The same turns and mirrors carry the whole set onto itself and the rows of a family onto each other. Which other rows belong to the same family as each row named below? List them in the order they appear above.
These 40 rows form 5 families of 8 rows each.
punu: 5.6 3.7 -29.5 -16.0 8.2 -23.0 -9.0 11.6
suge: 10.2 -14.8 -19.9 -21.2 -9.4 -8.6 -12.3 8.6
firo: 1.9 12.8 -18.6 -1.9 2.3 -15.2 0.6 -7.1
zunis: 8.9 -6.5 -13.8 -6.6 -8.3 -10.8 -6.2 -17.5
manut: -0.9 6.2 -24.0 -3.1 1.1 -23.4 5.4 -4.6
Zafu: 19.8 1.6 -25.4 -0.1 -8.8 -15.9 -10.1 -2.8
rokeb: 20.1 2.5 -26.5 -5.2 -12.1 -19.7 -9.1 -0.2
tas: -2.5 9.2 -18.6 -1.1 4.3 -18.8 0.6 -4.9
Mupe: -8.7 -5.8 -14.6 -16.9 7.3 -7.0 -0.9 2.5
num: 10.9 -17.4 -21.1 -21.2 -7.2 -11.9 -10.4 9.0
raso: 7.1 -8.2 -11.2 -7.2 -12.5 -4.4 -0.4 -9.4
duge: 3.2 2.5 -26.4 -15.7 3.4 -16.3 -4.5 19.8
dalo: 2.4 -1.0 -7.8 -2.6 1.4 -12.8 -16.8 6.1
bub: 5.7 2.2 -28.6 -18.8 6.5 -14.6 -9.9 14.2
pemop: 6.7 -1.8 -3.9 -4.1 5.8 -16.5 -11.1 4.5
furif: 11.4 -5.1 -35.3 -16.6 -5.9 -10.2 5.8 -4.1
Maz: 6.2 -6.1 -10.8 -3.2 -11.9 -10.9 0.1 -12.4
bar: 13.9 -14.3 -21.1 -22.2 -8.8 -8.0 -11.8 5.8
liram: 17.8 -2.3 -29.0 0.4 -3.8 -16.8 -11.5 3.6
mifip: 12.7 -11.2 -16.3 -20.3 -6.0 -4.3 -14.7 4.8
Dufe: 9.0 -2.6 -31.4 -20.8 -2.6 -10.5 8.9 -4.8
gen: 6.2 -7.6 -11.2 -9.4 -8.8 -6.0 0.2 -14.0
Sabu: 5.2 3.8 -28.8 -13.8 3.9 -21.1 -10.1 15.1
puvas: 8.0 -6.1 -10.7 -7.6 -11.8 -7.4 -1.6 -12.4
Vudi: 0.6 1.1 -5.0 -7.5 0.1 -16.8 -17.0 5.1
fuz: -7.3 -2.4 -10.8 -23.6 -0.8 -9.6 0.8 -2.2
digaf: 19.8 0.7 -28.4 -4.2 -8.8 -17.4 -12.4 -0.4
Vuko: 1.6 9.5 -21.4 -1.8 4.0 -17.7 1.9 -8.1
Tema: 3.5 2.4 -30.4 -15.0 5.8 -20.2 -8.0 13.3
Buki: 7.0 0.8 -35.5 -19.2 -4.5 -12.8 5.4 -6.4
nem: 9.8 -17.2 -18.5 -20.6 -7.3 -8.9 -13.7 2.2
sovol: 8.5 -4.6 -32.7 -21.9 -6.4 -13.2 6.8 -6.3
lik: 2.0 -2.3 -9.5 -1.9 -2.8 -15.8 -20.0 6.1
fonur: 1.6 13.7 -21.9 -2.1 2.0 -18.5 2.9 -0.7
piv: -7.9 -6.4 -14.4 -22.4 4.7 -11.3 -0.5 3.5
dafoz: -10.8 -4.3 -17.5 -19.7 0.5 -6.8 2.2 -0.8
Bir: 6.0 -5.4 -4.3 -4.3 0.0 -13.0 -15.9 6.6
suv: -9.2 -5.8 -12.2 -19.4 3.9 -9.1 2.1 1.6
Muvut: 22.4 -0.8 -22.2 -2.4 -5.5 -21.1 -11.0 1.5
tene: 6.1 -3.1 -35.7 -19.5 -11.3 -10.1 1.4 -3.1

Which other rows belong to the same family as bar? Zafu, tas, gen, Sabu, Buki, piv, Bir
Which other rows belong to the same family as rokeb? punu, firo, Mupe, num, raso, Dufe, lik
Which other rows belong to the same family as mifip? zunis, manut, duge, pemop, liram, fuz, tene

The same turns and mirrors carry the whole set onto itself and the rows of a family onto each other. Which other rows belong to the same family as each row named below? List them in the order they appear above.
These 15 rows form 3 families of 5 rows each.
zesip: -14.9 17.6 10.4 5.5 9.2 -3.1 12.1 1.5 -5.2 -6.1 4.5 -9.4 6.3 -2.6 8.9
 5.1 6.9 -8.7 4.5 11.1 4.2 15.3
bik: 0.4 11.6 8.0 4.8 -9.7 11.9 5.2 5.1 -7.7 4.6 -2.1 -13.9 -3.2 -5.7 1.7
 -3.7 -8.0 -13.4 -3.2 8.3 -18.5 -4.0
fekes: 4.4 -6.9 3.8 5.1 -6.4 -6.9 3.8 9.3 -4.7 6.5 -1.4 11.4 -7.2 -17.5 -5.1
 4.1 4.2 -15.7 13.6 -5.2 14.1 6.2
dinub: -2.1 -5.3 0.4 -2.2 5.3 1.7 2.8 -4.7 5.2 -8.9 -15.4 -10.3 -7.3 -5.2 -18.7
 12.3 13.0 -10.1 6.7 4.6 5.9 4.7
gaz: -16.2 5.8 5.8 -1.4 11.2 -1.3 16.4 3.2 -4.6 -4.3 -3.9 -13.3 -7.0 -8.5 7.5
 7.8 -8.3 -5.6 17.1 7.0 -9.4 12.4
Lov: -5.8 -1.2 10.5 2.7 12.3 5.3 5.0 -0.9 -4.0 -0.3 -25.2 -9.0 7.9 -6.8 -15.6
 10.4 8.9 -5.8 12.0 5.0 2.4 8.6
vede: 8.5 -1.2 10.5 13.4 -8.7 -6.1 -4.0 -0.3 3.8 8.3 -0.4 6.8 1.3 -4.9 4.9 4.9
 -1.2 -8.6 13.1 -8.0 19.5 6.5
Lok: 0.8 -7.0 -2.8 12.4 -8.9 -4.2 -0.8 11.3 -8.0 10.2 11.9 0.6 0.0 -6.3 -7.9
 5.3 -0.6 -9.4 13.9 2.5 15.0 -4.0
sog: -15.6 3.5 15.0 7.0 -17.0 -3.6 -9.3 1.3 -2.5 -3.0 -11.2 4.3 -3.2 2.5 4.7
 22.6 -6.3 3.6 7.0 6.4 -1.6 -7.3
vare: -7.0 0.6 13.8 5.4 -22.7 3.3 -8.4 -18.1 2.6 2.8 -3.6 0.0 -3.2 -4.6 7.9
 15.0 1.3 -11.7 -0.1 4.0 -4.1 -6.4
Fesol: -17.3 9.2 9.2 1.9 12.8 5.9 5.1 0.5 -5.7 -1.4 9.6 -10.0 -0.9 -10.7 14.1
 0.4 4.2 -9.2 17.3 13.1 -6.8 3.8
nas: -7.5 -2.7 -4.3 3.1 12.5 -0.8 2.4 -4.1 6.9 6.4 -17.8 -5.2 3.5 -9.8 -15.0
 4.0 0.3 -0.8 14.6 -8.7 5.4 7.9
vona: -16.8 -6.0 8.3 2.5 -22.2 -8.4 -7.2 -8.7 -2.5 3.2 -2.8 7.4 8.2 -1.9 4.4
 12.2 -3.4 0.3 -1.7 6.8 2.3 -0.9
lemu: -6.4 21.1 3.5 6.1 -1.6 10.9 -3.6 6.8 0.7 3.5 -3.8 3.5 -10.8 -11.0 -0.9
 -6.3 5.2 -4.5 -3.9 -0.7 -12.9 -8.5
Seme: 3.8 8.7 8.1 1.0 -9.7 9.8 -8.4 7.0 2.0 -3.0 -10.2 -2.6 -10.6 1.1 4.9
 -10.3 -2.3 -4.0 -2.2 8.6 -14.2 -6.3

Which other rows belong to the same family as Seme? fekes, Lov, Fesol, vona
Which other rows belong to the same family as vede? bik, gaz, vare, nas

The same turns and mirrors carry the whole set onto itself and the rows of a family onto each other. Which other rows belong to the same family as each row named below? List them in the order they appear above.
These 16 rows form 4 families of 4 rows each.
kegog: -5.3 9.4 30.6 0.5 1.5 -20.6 -9.7 2.6 3.8 -9.4 -7.8 13.9
porir: 4.3 10.5 23.0 9.3 -18.3 -9.1 3.1 12.9 2.8 1.7 -2.4 -14.7
rotap: -2.3 -0.2 21.0 8.0 -12.2 -4.9 3.1 15.9 3.9 -2.8 -10.8 -14.7
vivi: 3.3 13.9 22.0 -3.4 -7.6 0.9 -8.8 6.1 16.4 -1.1 -0.2 -19.8
vuk: 2.7 9.0 7.5 -9.5 -7.5 4.5 0.1 1.0 10.6 -2.7 -0.1 -10.2
Fidi: 2.6 -7.8 26.6 -7.9 1.7 -19.4 -6.0 -3.9 -4.1 0.3 12.3 4.2
Beni: 1.5 6.4 37.0 -7.2 -6.8 -16.4 -4.1 -2.4 9.1 3.7 -0.5 17.6
Bab: 5.4 -7.0 35.9 -13.1 2.9 -15.9 -4.8 -8.3 -1.2 2.6 0.1 -1.0
luga: -0.9 -9.5 28.0 -9.7 -2.1 -16.3 -0.3 3.5 -1.4 2.0 2.0 14.7
Mup: 2.4 16.4 20.1 -5.9 -2.9 -1.0 -8.5 3.4 12.9 8.1 -8.8 -16.7
dekoz: -1.3 2.6 15.9 2.4 -6.4 -3.9 -5.0 17.9 4.1 -4.6 0.1 -19.9
reti: -4.3 4.3 17.8 8.8 1.4 -3.3 -0.5 13.5 -1.0 1.0 -2.6 -16.5
nilip: 2.1 6.4 18.3 -8.3 -9.3 4.0 -2.3 0.3 17.9 0.6 -11.2 -13.5
ruke: 2.1 -9.5 27.8 -8.4 -4.3 -15.2 3.1 -0.1 -3.0 -9.7 7.1 9.9
pum: 0.8 13.5 30.7 -2.0 -4.5 -23.9 -12.4 -1.3 6.8 -1.7 3.7 12.3
Fatob: 5.1 10.2 34.0 -11.3 -13.6 -21.3 -6.1 -2.1 10.1 -5.0 -2.2 12.5

Which other rows belong to the same family as kegog? porir, vuk, Bab
Which other rows belong to the same family as rotap? Fidi, nilip, pum

